In the data rows, 128 means zero.
Here are some points:
[104  92 163 166 111 149 178 117 132 145 157 126  88 125 100 145]
[137  90 194 138 112 147 185 114 134 150  95 125  86 124 143 140]
[105  93 173 138 110 187 186 117 131 137  99 126  92 127 140 146]
[143  88 194 145 116 153 121 115 134 158 149 152  80 123  98 143]
[103  93 185 136 110 144 190 116 130 138  97 152  91 125 147 141]
[103  96 105 137 113 191 131 161 158 145 100 151  92 125 102 139]
[109  99 103 185 140 143 123 117 131 191 134 125  95 123 104 136]
[142  93 102 138 114 194 183 113 137 146  97 124  91 124 152 137]
[ 96 148  97 128 105 133 129 109 166 122  89 117 142 173  93 127]
[105 100  96 136 150 140 117 139 134 194 102 125  95 123 104 218]
[150  91  93 143 115 146 118 154 132 153  94 166  84 122 162 139]
[100  90 104 134 149 144 134 147 131 141  93 123 127 123  96 237]
[102  93  98 140 163 145 124 116 134 193  98 125 114 125 100 203]
[101  90 178 137 108 150 192 115 131 138 159 125  89 126 136 145]
[105 100 100 179 141 137 121 116 131 196 167 123  96 123 103 130]
[105 135  97 132 114 179 119 115 193 138  99 122  95 142 101 127]
[102  95  97 133 148 141 126 115 130 202  97 124 130 123  99 217]
[199 132  79 137 107 139 111 106 124 136  80 117 160 157  87 128]
[104  93 170 140 112 183 170 116 134 146  99 153  90 126 102 145]
[104 100 165 179 115 136 119 114 131 184 177 122  96 122 102 128]
[166  90  96 140 114 193 128 116 166 156  97 126 110 125  99 142]
[105  96 178 136 115 183 182 116 128 145  97 123  89 122 167 132]
[103  96  96 137 148 141 121 116 131 206  98 124 124 123 100 214]
[139  92  94 137 114 143 185 112 139 149  95 151  89 124 177 135]
[161  95  97 134 113 140 193 113 131 140  95 150  91 122 170 131]
[106  97 100 163 159 140 126 116 129 200 163 123  92 123 100 133]
[100  93 157 183 148 143 135 113 132 134 165 123  92 124  99 137]
[ 95 126  94 139 109 194 126 177 133 145  91 123  81 124 160 137]
[147  89 164 143 115 149 180 116 131 159  93 125  81 122 157 140]
[105  98  91 136 118 140 113 145 134 203 100 124 127 122 102 221]
[102  93 101 140 175 147 128 143 135 148  97 125  89 145 101 177]
[105  97 108 194 132 146 132 116 135 153 148 125  96 126 104 139]
[106 106 103 127 114 160 121 114 182 126 102 153 104 161 105 123]
[103  91 184 140 110 149 174 117 131 144  97 154  86 125 152 144]
[106  96 107 136 112 188 187 118 129 140 100 152  91 125 153 141]
[ 87 136  83 134 102 140 123 193 127 140  79 118 133 118 189 131]
[145  85 104 137 145 152 141 112 135 143  91 124 120 124  95 229]
[103 116 100 137 114 144 126 148 133 212  97 123  93 123 101 210]
[ 88 160  76 133 174 136 111 162 127 146  81 117 143 117  84 125]
[137  90 172 137 111 147 191 113 134 143  95 124  87 124 164 141]
[100  91  94 139 170 145 120 147 135 149  94 124 121 123  97 212]
[100 112 100 140 113 150 131 156 137 199  96 125  88 125  99 203]
10 more points follow, each with its number after it:
[104 132 101 127 113 204 120 113 169 127  99 120  99 162 101 122] 0
[ 99  92  91 139 153 145 118 151 134 148  93 123 130 121  97 227] 1
[102  91  93 162 184 151 118 116 138 160 127 126 114 123 100 142] 2
[102  90 104 137 140 145 136 146 128 140  94 123 129 124  97 242] 3
[137  92 175 135 112 143 189 112 136 148  94 123  86 123 172 134] 4
[141  93 162 133 110 143 194 113 132 140  95 123  90 123 184 136] 5
[107  94 197 138 112 144 183 116 126 142  95 151  88 121 151 138] 6
[ 99  92 165 138 112 145 189 114 135 143  96 154  90 124 153 139] 7
[ 99  89  93 135 148 146 127 141 132 150  93 124 148 122  94 227] 8
[ 97 136  97 130 108 135 126 111 152 131  92 120 139 185  95 129] 9
Which three of these numbered points are nearest to each point below, ignoring the 2 directions in which the first points spread most? Their numbers follow each, nearest first.
[104 129  99 132 114 180 122 115 154 135  99 122  95 177 101 128] > 0 9 2
[ 92 153  77 136 107 139 114 175 129 144  83 119 142 118  86 200] > 6 1 7
[149  88 163 143 113 150 181 115 134 153  93 125  82 123 151 144] > 4 5 6
[104  97  95 136 114 189 121 115 164 141  97 123 129 165 100 131] > 0 9 2
[103  92 100 138 111 146 132 148 131 189  96 125 128 124  99 221] > 8 7 1
[ 97  93 164 137 113 145 185 114 137 148  97 153  88 124 162 135] > 7 6 4
[104  98 188 178 113 137 126 115 129 179 158 123  94 123 101 132] > 6 4 7
[100  92  92 137 161 143 121 146 134 148  95 123 124 122  97 228] > 1 8 3
[106  83  94 147 131 157 135 117 127 160  90 126 138 158  94 178] > 8 7 1
[136  94  99 139 114 182 180 115 133 146  97 124  90 123 186 136] > 5 4 7
[148  95 103 132 110 139 194 113 130 133  96 160  94 123 171 134] > 5 7 4
[103  94 159 136 111 144 196 115 130 142  97 146  91 124 169 139] > 7 6 5
[106 114 105 136 112 141 131 151 127 188  99 125  91 124 101 233] > 6 7 4
[ 96  91 212 156 144 147 133 113 136 140 164 124  89 125  98 139] > 6 2 1
[100 151  97 127 107 130 125 111 156 126  92 118 136 180  94 124] > 9 0 7
[173  95 101 140 116 179 130 119 152 186 101 126  89 125 103 141] > 4 5 2
[161  95  99 133 112 139 194 114 130 140  96 142  92 122 180 133] > 5 4 7
[104  94  98 142 149 146 122 160 135 148  97 124  90 138 101 208] > 1 3 7
[ 91 166  89 131 103 138 128 108 163 132  85 119 165 141  87 129] > 9 0 7
[108 105 104 128 114 172 122 116 179 127 102 142 102 164 104 124] > 0 9 2
[ 95 118  99 138 104 145 134 157 126 140  86 122 135 122  89 248] > 3 8 1
[107  99  99 180 155 140 123 116 128 180 160 123  93 122 102 134] > 2 5 7
[108  98 127 187 159 140 121 117 128 145 161 124  92 122 102 134] > 2 0 7
[187  94 155 141 116 182 153 116 134 148  97 124  88 123 100 137] > 4 5 6
[108 105 106 127 113 164 124 115 176 125 101 151 102 165 103 124] > 0 9 2
[106  98 147 186 155 138 122 116 127 141 169 123  92 121 100 131] > 2 0 9
[189 102 169 127 111 199 129 114 156 124  99 120 100 122 102 127] > 0 4 2
[103  98 100 175 160 139 122 115 131 184 160 123  94 123 102 132] > 2 5 7
[101  85 101 147 151 158 137 144 138 152  92 126 107 126  97 205] > 1 8 3
[141 100 108 130 111 199 133 115 151 129 100 175  99 123 102 132] > 0 2 7
[102  93 167 135 109 146 192 114 131 134  97 148  93 125 173 142] > 7 6 5
[101  92 166 138 112 146 180 116 131 145  97 152  87 124 173 138] > 7 6 4
[101  90 115 168 160 149 152 113 129 147 167 124  91 125  98 146] > 2 7 1
[139  93 181 133 111 141 195 113 131 142  95 122  90 122 171 135] > 4 5 6
